Each path is a new rotation, seen through one point. The rows after it are directions, each followed by how far the rotation turns it, in deg/step (0 if it stays put).
Each turn is a multiple of 5 degrees from 10 to 175, or 0.
Each row of a path follows its step; steps can be skipped.
Rotation 1:
step 2: [  2  -4 -16   6  10  11 -31 -15 -23 -31  -9   7   8 -10   4  16 -11   3
  -2 -12  15  19 -45 -18   8   9  -9   3  -5 -21   7   3  10  -9   9   1
  -3  24  23   8   1  10   4  -8  18  -8   7  23 -30 -14  14  30  15]
step 3: [ 17   3 -26   6   6   8  -5 -23  -5 -22  -4 -11  -2   2  10   4 -40  -5
   6  12  10  -8 -24   0  -8   3 -10   3 -29 -21   1 -22   8  -6 -26  -9
  22  18  16 -12  11  -6  16  -2  -5 -20 -11 -10 -26  -6 -34   5 -26]
step 12: [ -8  19 -28   9  17  20   3  -1   0  23  12  -8  28  -7  18  20 -11   1
  12  12  24  10  -9 -11  13 -11  -5   3 -21   7  -6 -15 -23  15  -1  21
  30   8  -4   3   9  24  19  -4   9 -15   8  10  -1   8 -25  39 -15]
step 15: [ -9  14 -24   1   1  31   6 -26  13  -6  -2  -7  10  -1  19  44  16   2
   2   1  20 -22 -12  -1 -14   7  16  11 -27  20  -8  22   0   5  26   7
  13 -10  35 -18  -1  -8  -8   0   5 -15  18  22  -1   0  -6  13 -10]
step 16: [-26  -2  -5  15 -12  21  46 -40   4 -12 -16 -15  11 -13  19  12  -3  13
 -18  15  19   4 -10  14   9 -20  -5  17   5   8  12   7 -16  -7 -12  10
  38   1   6   4   8   1  -8 -18  -4  -5  -4  -7   2  14 -16  17   5]
step 18: [-15  26  -9 -22   7  26  14 -22  -7   2  12 -32  13   6  15  22   3 -18
  -4  12 -15  -2   1  16  -9 -14  -9  17 -14   5 -25  -8 -30  26  13 -18
  31  -9  13  -3 -13   8  17  15   5  -3   3  -4  13 -13  -2 -26  -4]
step 23: [-27  19 -18  -4  14  13   0  -4 -25 -16   4   1  23 -16   6 -18  -4   9
  12   3   6   7 -10  -4   3  -4  -9  -4 -23  20  -8  46 -12  18  24  -7
  -2 -13  11  24 -24  15   4   6 -38   5  21   1  -4 -11  14   1   4]
step 25: [-19  -6 -27  29   0  16   0   6   7   5 -26 -22 -10  -1 -15  -7  -1   7
  -1  27  37   9 -17  20  20  -4  -3   0   5  -2  21  16 -22  -9  16   6
   5   8  35  15 -13  22  -7   4  11  -3  30 -12   7   1 -15 -11 -12]
Speeds:
[  7  -1   1  -3   1   5   4   6   3   2  -7 -11  -5  -6   0   1   2   5
  -2   4   0  -4  -4   2   4  -1   0  -1   2  -3  -4   0  -1   2 -13  -1
  -1 -10   4   5   4  -3   0   3   0  -2   6  -2  -1   2  -4   6  -8]
115
[  2  -4   3 -11   1  -3   2   1  -6  -1   9   0   2   4  -4  -2   2  -2
  -1   4  -2   4   0   2   6   0 -12  -3  -4   1  -4  -1  -1   0   0  -4
  -2  -4   3 -13  -1   7   3   1  -5   3  -1  -1   7   7  -2   1  -5]
80
[  2   4   0   0   2   0   6  -4   0   6  -1   4   0   4  -2   7   3  -1
   5   3  -5  -3  -3   0   0   5  12   4  -4   2   5  -9   1   4   1  -6
   4   4  -3  -3  -3   7  -4   2   0  -2   0   0   1  -2  -6  -1 -14]
120
[ -4 -10   1   2  -5  -6   1  -8   3   2  -7  -5  -6   5   0   4  -1   0
   6   4  10  -5   6   1   0   5  -1  -6  -1  -1  -3   0   1   7  -1   3
  -7   3   4  -1  -1   0   0   2  -4  -6  -2   4   5   4   7  -4  -3]
70
[  0   4   2   4   3   7  -1   0  -1   3   3   4  -2  -8 -11   1  -2   9
   2   4   3  -2   0  -2   1   5  -4   4   3   2 -13  -4   3   3   7   0
   1  -4   9  -2  -4   3  -1   0   3  -2  -2   5  -2  -7   3  -2   2]
140
[  2  -1  -4   1  -5   5  -2   2   0   1  -4   5  -9  -4  -1  -5   1  -2
   1   2   3  -3  -5   8  -2  -3  -8   2  -4  -2   1  -2  -4  -3  -1  11
   2   4  -8   0  -5   4   3   2   4  -2 -11  -1   5  -2  -2   6  -5]
80
Rotation 2:
step 1: [  6   1 -26  -9 -18  -8  -3 -11 -16  -5   3 -14  10  -7  16  -7 -19  11
 -25   6 -31   5 -21  -4   6  15  -2 -23   2 -10   0 -25  13  13  23  -1
  -2   3  16  -9  -9 -14  18  21  -7   4  13   5 -26  13 -28 -28  19]
step 5: [-14 -10 -12  -5 -12  -4   7  -7 -19 -10   7 -27   8 -11  40 -10 -25  18
 -14  30 -15  19  -4  -3  -6  13   5 -19  -3 -21 -10 -18   6  25  -1  -1
  22 -14 -10  -8   9  -6 -20   5 -19  20  18   7  -5 -20   2   0  11]
step 14: [ -5 -11  -4  21  18 -30  29  -6  14  -8 -12   1 -13  -6   2 -43   3   5
  15   4 -19  -7  -6 -12 -27   5   9 -16  22   8  -9 -27  11   2   3   0
 -12 -18  12 -13   2  14 -18   9 -13  -8  -7  32   1 -17  10  -3   3]
step 15: [  0  17  -6   5  16  -9  -4  32  -5  12 -18  -1   4  26  10  -1  -6  -4
  13  12 -38 -30 -12 -11 -32   1  16 -18 -12  -7  -2   5  13  -5   6   2
  -2  15  28 -20 -14  -2  -4  30   8  -7   7 -20   0   2  24   0  -3]
step 17: [-10  19 -26  10   3 -12  25  11 -12   5 -15 -10  -2 -16  19  -2 -41  24
   8  10  -1  16   3  -3 -15   6 -12 -45   9  -7   9 -32  15  -7  13  11
  -1   8   4  12  -5  15  -5   5  -7   4   1  19 -18  13 -11   4  -4]
step 19: [ 16   3 -16   3  16 -26  20   7 -17   1   7 -16   2  35   4 -12  -1 -12
 -16  42 -21  -7 -10 -15   1 -10  11 -20   9   1 -16   4  -5   3 -19   6
  14  27  10   1 -35   5   1   8   7  -9  -2   1  -3   5  26  16  -5]
step 20: [  3  10 -23 -11   3 -19 -19 -14   8  26  -1 -20  14 -12  25   4 -25  32
  -7  11  -2  -7  -4  -2  -6  13  22 -14 -11 -27  -9   3 -13  15  -7   7
  10   5  10   2 -10   1 -16  12 -41 -12   1  16  -3   9   8   7 -27]
step 25: [-11  -9 -15  12 -26 -41   0 -22  14  15  -4  15  -6 -14  20 -11 -10  13
   1   6  -9 -12 -17 -31  -2 -17  24 -21   8  13  -9  -3  -9  -3  -5   6
 -11 -13 -23 -10   5  -4   0  -4  24  20  13  20  -2  -3   2 -12 -24]
Speeds:
[ 1  2 -5 -2  5 11 -7  0 -2  4  4  5  5 -1  1 -2  2 -1  3 -3 -6 -4  0  2
  1  1 -5  2  1 -2  7  2 -3  0  9 -3  1  1  2 -7  6  5 -2  6  4 -6 -5  0
 -9  6  7 -7 -1]
125
[  5  -1  -2  -9   0   1 -13  -1  -2  -1  -2  -9   4  -2   1  -2  -2   5
   4   0   9   0  -1  -2  -1  -5   0   1   4  -2   3 -10   2   6   0  -2
   5  -2   3  -3  -7  -4   2   2   4   8  -2   2   4   5   1   4   4]
95
[ 3  0  5  6 -3  3 -2  3 -5 -2  3 -2 -5  3 -2 -5  0 -7 -7  2  6 -9 -7  0
 -5  2  4 -3  8  4  0 -9 -4  7  4 -5  4  3 -7  4  3  3 -1 -2 -1 -2  5  0
 -9 -2 -2  0  1]
160
[ 3  2  4 -7 -4  2  9  9 -2  3  1  0 -6 -5 -6 -3  3  1  2  4  0 -2  6  3
  3  2  2 -2 -1 -6 -8 -6  6 -4  7 -5  1 -8  1 -4 -4  1 -6  1 -6  2  1 -5
 -2 -1  7 -2  4]
10
[ -4  -8   6  -5   8 -10   1   8  -2   2  -1   5   3  -2  13   3   2  -1
   2   1   4  -2  -2   3   0  -4   9  -1   0  -1   7  -1   0  -3   0  -2
   2  -2  -5   3   3  -1   0   1  -4   0  -3  -5  -3   9  -4  -3   0]
140
Rotation 3:
step 1: [ -5  29  30   5 -24   6  26  13  15  18 -25   2  23  28 -23  27  20  17
  35 -12   5  30 -17  13 -23 -14   8  10  -9  -9  20  15   5  -5 -16 -13
   7  -7  -6  34  10   8 -13   7 -23  13  -2  -5  -9  19  20   4 -14]
step 3: [  9 -23   1  27   4 -25  11   7   7  -9 -13 -25  10  10  -4   8   6  -3
 -12 -15 -32  20 -16   5  11 -39   0  12  12 -24  37  -2 -20  24  14 -25
  17 -15   8  23  26  -8  -5  16   2  10 -26  12   8   5 -15  14 -36]
step 7: [-37  -3 -18 -40  -1 -19   9  -5 -17  31   6 -21  -3  19 -11  31  -1  14
  -2   4  -5  17 -10  15 -18  39   0  -6   1 -13  -4  -7   2  27  20 -21
  28  -6   3   4  11 -16   2  10 -29 -31  -1   8   9   8   5 -15 -29]
step 8: [-15  13  12  -2 -11 -11  16 -27  15  11 -24 -21  12  15  -7  26 -15   9
  -3  -2 -12 -22   7  28   7   3  -3  -8 -11   3  28  22 -23  -7  19 -19
  46 -11 -16  36  16  -6  -5 -17 -22 -22  14 -10  -8   7  18   7 -29]
step 12: [  5 -11  26  -1 -35  -7   3  13  -4   8  -7  -1  24  11  -7  23  52   2
  37 -28   5  28  -3  11 -31  13  21   4  10  -6  -5  11  -6   1 -14  -3
   9  16 -18   9 -25  -4 -19  24 -23 -18   8   0   5   8   7 -11 -30]
step 15: [  4 -19 -19  -4  14 -37  -2  10  25 -18  14  -1  32   7  -4  43   6   0
   7  12 -30  -7 -13  21   6  15  -4  -4 -11  -7   9  26  11  -6   4  -7
   5 -33 -21  32   7 -10  -2  23 -33   6   5 -21   3  -4  -9   5 -36]
step 20: [-11   8   7  11  -4 -18 -10 -22  13  -4  16   3  28  16  15  24  25  -5
  -1   3  13  20  -2  15   2 -13  -1  -9  -1 -13   8  -3  -7  20  -2   0
  44  23  22  21  32   7 -14  11 -29  -8  35  22  14  -4 -24  26 -31]
step 21: [ -8 -12   0  17  -8 -40  -5 -21 -22  22  19 -33  25  13  -1  -2  -6 -19
 -17  -8  -5  24  -3  -2  11 -41  17   0   3  11  30   6  -1  12   2  -5
   5  11   2  12  37  -6  15   3 -10 -16 -23   7  -5  17  -1   9 -45]
Speeds:
[  2  -5   6   1  -6   3  -5   5   5   0   6  -2  -2  -2  -3  -2  -2  -7
   1   1  -3   4   2   8   1   8  -4  -5   3   5  -8 -10   1   9   0   0
  -3  -4  -4  -4  -2  -4  -4   2  -7  -5   3   5   3  -6   1  -2  -2]
145
[  4  -8   9   0  -8  -2   7   1   2   5  -2   1  -4   4  -1  -4  -3  -3
  -2  -8  -7   1   2   7  -1  -2  -1   0   8   1   6   6   1  -1  -4  -2
  -7   0   2   3  -1  -2   1  -4   2   0   0 -11  -8   4   1  -1  -4]
160
[ -3   3   7   6   5   0   0  -6   2   1  -2 -12   4   3   5  -6  -8   4
   3  -4  -3  -8   3   2   6  -1  -1   9   2   5   0  -4  -4   4   4  -1
  -1  -1  -7  -2  -1   1   1   7   9  -1  -3   2  -2  -1   4  -1   0]
135
[  1   5   0   6   0   8  -7  -3   1  -3  -2   2   7   2   1   1  -1   4
   4  -3  10  -2  -1   1   1  -1   1   2   6   7  -8  -1  -1  -1 -12   1
   3   3   1   7  -1  -2  -5  -7  -6  -1   4  -5  -6   1   3   5  -5]
95
[ 5 -2 -2  9  3 -8 -9 -4  4  4 11  2 -3 -1  1  2 -3 -8 -2  2 -4  0  4 -1
  3 -5  5  5 -2 -2 -6  4  3 -3  0  7  0  0 -4  2  9 -3  1  2 -2  6  4 -2
 -7  1 -5 -2  2]
65
[  6  -4   6  -2   0   3   0   1   1  -2  -2  -8   2   6   3   2   1  -5
   6   0   9   1   0   5  -7 -10  -5  -4   3  -9   3  -5  -3  -3  -2   3
   0   5  -5  -4  11   5   2  -2  -1   2   1   5  -1  -1   3   1   6]
40
